Each path below is one point turned by a fixed rotation once a step. After each direction that follows a path, write how fast that rotation turns it, in deg/step (0 if it stays still).
Each turn is a multiple of 5 degrees from 10 to 175, or 0.
Each row of a path follows its step; steps can be skipped.
path 1
step 0: [ 21  26 -20   1  14   6 -11  43  25  -3 -37 -18  40   8  -4 -25 -34 -17
  38  -9   8 -32   2 -27 -25  26 -12 -20 -38  24  26  27  32 -13 -24 -32
  -4  18   1  13  -8  28  10  -9  21 -24  13 -37 -18  28  16  11  -5  50
 -28 -26  44 -22  -7  29   0  50   8]
step 2: [ 17   0  36 -22 -36  21  15  13  -5  -5  -4   4  -2  -2  -8  55  45 -26
  -5 -20 -24  -8  33 -37  -6 -16  17   4 -20  -5  12  29  15   8  -6  20
 -26  -4  23 -27 -29 -39 -36  28  15  16 -33  22 -24  14   4  41 -51  15
  10  17  -1  -4  18  -9  13  72 -23]
step 4: [-10  35 -56 -54  -6  21  25   5  10  36 -11 -24   1 -12  12 -22  14  17
  14 -51  36   5 -22 -23 -16  16  16 -15  12   4   0  30  20 -22  11   5
 -19   7 -41 -14 -30  38  18 -44  35 -27   0  -3 -22  21 -13  49 -21  13
 -17 -13  24  -9 -11 -24 -22   0 -25]
step 7: [ 44  55 -11  -9   4   0  46   4  46  15 -55  -5 -27  -3  14   6  14  35
  29  15   7 -15  12   4 -26  26  -2 -41  -3 -17  -3  26  16 -15 -24  -3
  -7   7   6  -1 -32  -5 -10 -40   3 -30  -6 -19 -42  32   2  -1 -24  45
  -3   7  -4 -23  -2 -37  45  12 -24]
step 9: [ 14   9  20   1  -1  51  23  26 -19   3  16  18  50  -7  11  -5   6  -7
   6  -6 -28   3 -18 -22 -17  23 -13  18 -34   6   9  37  68   5  -4  49
  -3   6 -22   4  14 -20  20  42  18  11 -28  -3 -21  19 -29  53 -26  29
   0   3  48   0  -7  -7  -7  24  39]
step 11: [-23  28  -4 -35   0   1   9  41   8   5 -33 -13 -11   5  20  18  35 -21
  40 -32  31 -25  17 -32 -31   2  36  -5 -24  -5  13 -20 -26  -6  -3 -17
 -20  15  41 -20  -6  -4  33 -24  22  -7  21  16 -56  24 -25  62 -10   2
 -11  -8 -28  18 -14  -9  41  17   4]
step 22: [-18  18  21  43 -16   1  17  -6 -29  23 -53 -19   6 -22 -10  44 -13   1
   4 -24  13   0 -24 -25 -15  39  18   8  -4 -47 -29  11  21  12 -14   7
  -1  41 -17 -17 -31  26  25  -1  24 -44  -1 -20 -11  28 -10  45  -4  55
 -14  -2  36   0 -16 -50  11  -8  11]
step 23: [ -1  34 -20   9 -23  23  51  24  25  54 -10  28  29  11  23  21  17   8
  29 -18  19 -33  24 -15 -14  -5  24 -49  -2 -42 -41  32   2 -17   2  -3
  -8  12  15 -22 -12   5  20 -32 -24 -44  16 -21 -11  22   0  25 -15  -7
  14 -12   4  45   5 -21  36  34   7]
Speeds:
[ 3 -1  0  6 17 -1  1  8 -8 -9 -3 10 -4 -2 -5 -1 -9  2  0 -2  0  2 -2 -6
  3  9 -6 -7  1 -8  4  0  2 11  2  0 -1  0 -3 -1 -2 -3  9 16 15  7 -2  5
  7 -7  8  2  9  4  2 -4  2 -1 -3  0  1 12  0] : 115
[  3   0   8 -15  -3  -3   1  -3  -7   3   7   6   1   0  -9   2  -8   8
  -5   4   1   3  -7  15   0   8  -2   8   3   0  -6   0   2   1  -8   4
   1  -2   1  -3  -6  -5  -5   0  -7   2  -8   2   0   7   0   6  -5  -2
  -1   6  -6  -8 -18   3  -2  14   0] : 60
[ -5  -3  -3  -4  -6   6   4  10   1 -14   8   0  -5  -8  -3   2   6  -6
   5   0   3   4   2  -3  -5   0  -2   2  -4   9   7   5   3  -4  -1   8
   0 -10   8  -3  -8   7   1  14   3  -2   4   2  -3   6  -7  -5   6 -11
 -16  14  -3   4   1   4  -2   2   0] : 45
[  1   0   4   4  -3  -6   5   3   5  -4  -1  14   5   1  -4   1   8   0
   0   9  11  -1   0  -4   8  -2   7   1   2   5  -9   7   6   6  13   7
   7   2 -10   2   5  -5 -16   5   1  -4  16   0   4  -8  -9   8  -7  -5
   1  -4  -2   1   0   3  -4   4   2] : 100
[ -3  -3   0  13  -1  -1  -7  -3   1   9   2   2  11  -5 -10  -1 -15  -8
   0  -4   2   4  -1  -3  -5   6   2   2   3  -8  -5   5  -8  -5   2  -1
   5   6   3  -1   5  -6  10   6  -3 -12   3  -1   3  -5  -6  -9  -9  -3
  -3  11 -13   7   1  -4   0   2  -8] : 10
[ 13   4   2   1  -9  -7   2  -2   4  -2   6  -5   8   4  -4   4  -1   7
  -4  -4  -2   0   2  -3   1  -2   1  -9   3  -9  -7   5  16  -2  11  -7
   3   2  12   0 -14   8   4   8  -4   8  -1   3  -4  -2   4  -3  -3  -3
   1   0  -1 -15   8   0  -4  -4  -6] : 140
[ 11   3 -12  -2   0   8   1  -7   5  -7   5  -1   6  -7  -7   7   4  12
   7   2  -2   7  -1   3  -3  10  -2   4  -3  -1   0   6  -5   8   4  -7
  13   3  -1   6  -5   1  -2  -9   0 -11   4  -8   5   3   4   1  14   9
  -1   0   1   7   1  -7  -8  -1   1] : 115
[  0   7   1  -1   2   8  -7  -4   0  -4   2  -1   7   2  10   4  -2   0
   0   1  -4 -15  -1   1   1   4   3  -4 -11   8 -11  -2   2   3  -3   7
  -1  -9  14   2   7   4  12   1  -1  -6  11  -7   0  -6   6   0  -2  -5
  14   2   1   1  -7   8 -12   6   3] : 125
